One vector is turned by the same rotation once a step. Each row is the vector after some number of steps, and that number follows the row.
The counts run from 0 to 561.
[119 160 161 155 120 118 132 101 161 132 140 161 131 125 102 125  83 163
  98  65 107 130 112 112 119 145 150 148 105 142  98  77] => 66
[130 157 161 139  94  80 123 152 118 118 177 176 114 143 104 124 131 137
 118  86 126  95 105 151  94 158 168 120 103 118 108 136] => 86
[200 111 128 129 115 125 155 138  99 136 141 177 127 112 123 130 146 152
  90 119 140 144 123  96 123 154 137 105 136  78 101 167] => 4
[168 157 150 117 134 100  69 150 111 160 132 127 144 125 142 128 129 145
 105 136 155 173  80 119 101 152 107  96 145 155 100 133] => 133
[150 162 121 136  85 125  98 148 132 110 178 160 162 178 115 126 144 149
 117  85 126 134  99 138 112 163 149 156  89 107  94 112] => 306
[188 132 125 119 124  65 142 109  86 114 143 176 109 151 151 121 102 159
 116 126 147 156 106  99 111 123 130 115 141 124 144 171] => 484
[160 139 160 126  79  85  78 142  87 141 102 115 125 151 125 116  98 130
 111 107 119 146  75 120 121  82 132 119 139 141  74 133] => 114
[183 158 145 135 105 119 161  84 106 130 125 174 119 142 162 154  68 158
 111 127 114 101 147 102 116 138 108 123 120 119 119 158] => 29
[175 116 150 121 134 124 138 111  98 173 112 167  97 112 107 139 137 137
  82  96 134 166 144  85 134 129 156  92 165 106  89 122] => 1
[184 136 110 165 113  97 146 103 111 141 110 185 150 147 106 133 153 169
 119  82 128 118 159 126 139 159 158  93 118 119 120 139] => 455
[111 169 147 115 148 113  95 110 123 127 163 166 120 149 102 126 100 170
 107 113 137 171  89  87  88 168 138 127 102 114  89  96] => 287
[161 146 124 162 130 110  91 107 104 150 106 128 118  94  68 144 134 163
 119  66 106 143 127  95 140 113 153 100 131 108  79 107] => 209
[182 119 136 155 124  97 107 140 113 125 156 143 139  78  82 150 150 162
 120  72 113 142 121 116 158 143 142  95 123 106  83 133] => 216
[144 179 170 144 110 150 134 139 180 119 156 180 148 158 131 116  98 133
  84 108 117 109 107 111  94 163 131 165 121 112 106 113] => 527
[168 181  74 119 112 149  58 120 118 166 160 142 122 122 152 183 116 133
 132 107 146 118 118 136  96 150 138 118 116 127 114 139] => 169
[184 132 158 166 114 129 147 109 108 150  93 167 145 126  97 130 141 154
 102  95 117 105 166 114 139 151 145  90 145 108  90 136] => 225
[191 178  78 120 123 169  86 100 132 158 133 150 128 140 162 167 100 140
 122  99 120 117 137 116 103 121 131 129 135 111 130 146] => 402
[178 184 146 122 118 127 128  73 123 127 134 159 125 187 157 155  80 165
 131 138 112 145 149 107 124 132  93 124 148 129 115 155] => 35
[121 172 139 152 125  80 117 112 161 137 166 157 127 132 105 138  97 158
 109  72 127 159 112 115 123 153 151 145 100 161  99  83] => 67
[154 145 152 122 100  73 131 103  68 142 136 160  73 168 122 146 121 143
 126 122 144 164 144 104 125 124 150 100 159 133 103 149] => 476
[179 121 105  97 104 117 140 106  62 136 154 172 105 130 162 166  96 170
 113 111 140 139 120 102 124 138 126 116 110  92 101 158] => 21
[141 168 135 181 139 112 102  96 139 150 118 147 105  94  66 143 115 151
 119  93  98 140 145  82 114 131 156 117 139 117  97 118] => 434
[166 146 184 110 130 130  72 169 137 156 143 130 127 101 141 139 117 123
  86 128 145 168  82 109 116 138  97 110 152 141  83 120] => 138
[162 151 183 137 117 146  99 159 150 169 121 149 131  91 146 128  99 117
  68 124 137 128  92  95  99 145 114 123 151 131  83 116] => 143
[166 150 139 131 106  63  67 161 107 129 128 116 129 132 123 106 130 126
 120 101 131 170  67 120 126  86 134 115 147 142  98 134] => 346
[154 171 168 107 123 100 106  86 103 134 139 135 106 161 150 163  81 175
 122 127 117 186 125  96 140 119  91 133 130 147  91 116] => 268
[136 172 141 102 143 103  96  84  86 135 155 159  88 148 131 161  86 180
 131 125 118 167 123  99  96 146 116 120 124 127 108 144] => 38
[158 164 139 125 117 137 117 104 153 133 142 175 146 196 127 123 119 144
  94  53 117 132 113 143 111 134 161 150 117 139 125  84] => 308
[158 177 127 104 144 102 105  95 107  97 179 156 114 161 144 160  94 173
 138 142 123 168 126 104 109 140  96 134 124 115 122 161] => 39
[173 154 152 158  73  83 126 144 123 117 103 157 138 159 137  95 104 122
  97 108 123  93  94 132 103  95 151 132 146 132 116 155] => 106
[203 161  95 126 124 151 122 130 157 163 146 167 126 113 176 145 108 116
  94 113 154 116 120 105  99 143 131 128 145 118 140 156] => 390
[190 125 131 118 105 105 163  94  92 129 123 186 120 145 163 134  75 161
  96 110 130 125 119 100 122 116 113 124 129 101 124 160] => 254
[205 114 123 126 127 120 168 120 114 156 117 194 120 118 142 126 124 141
  84 100 139 131 138  91 122 150 145 100 154  90 126 156] => 5
[163 168 130 152 107  64 102 147 113 120 120 156 131 138 122  96 116 129
 117 107 131  93  85 136  68 115 157 119 137 131 146 164] => 336
[190 148 104 121 102  94 141  98  79 135 135 177 118 172 153 143 123 149
 114 138 153 160 131  98 121 138 139 112 140 107 122 171] => 247
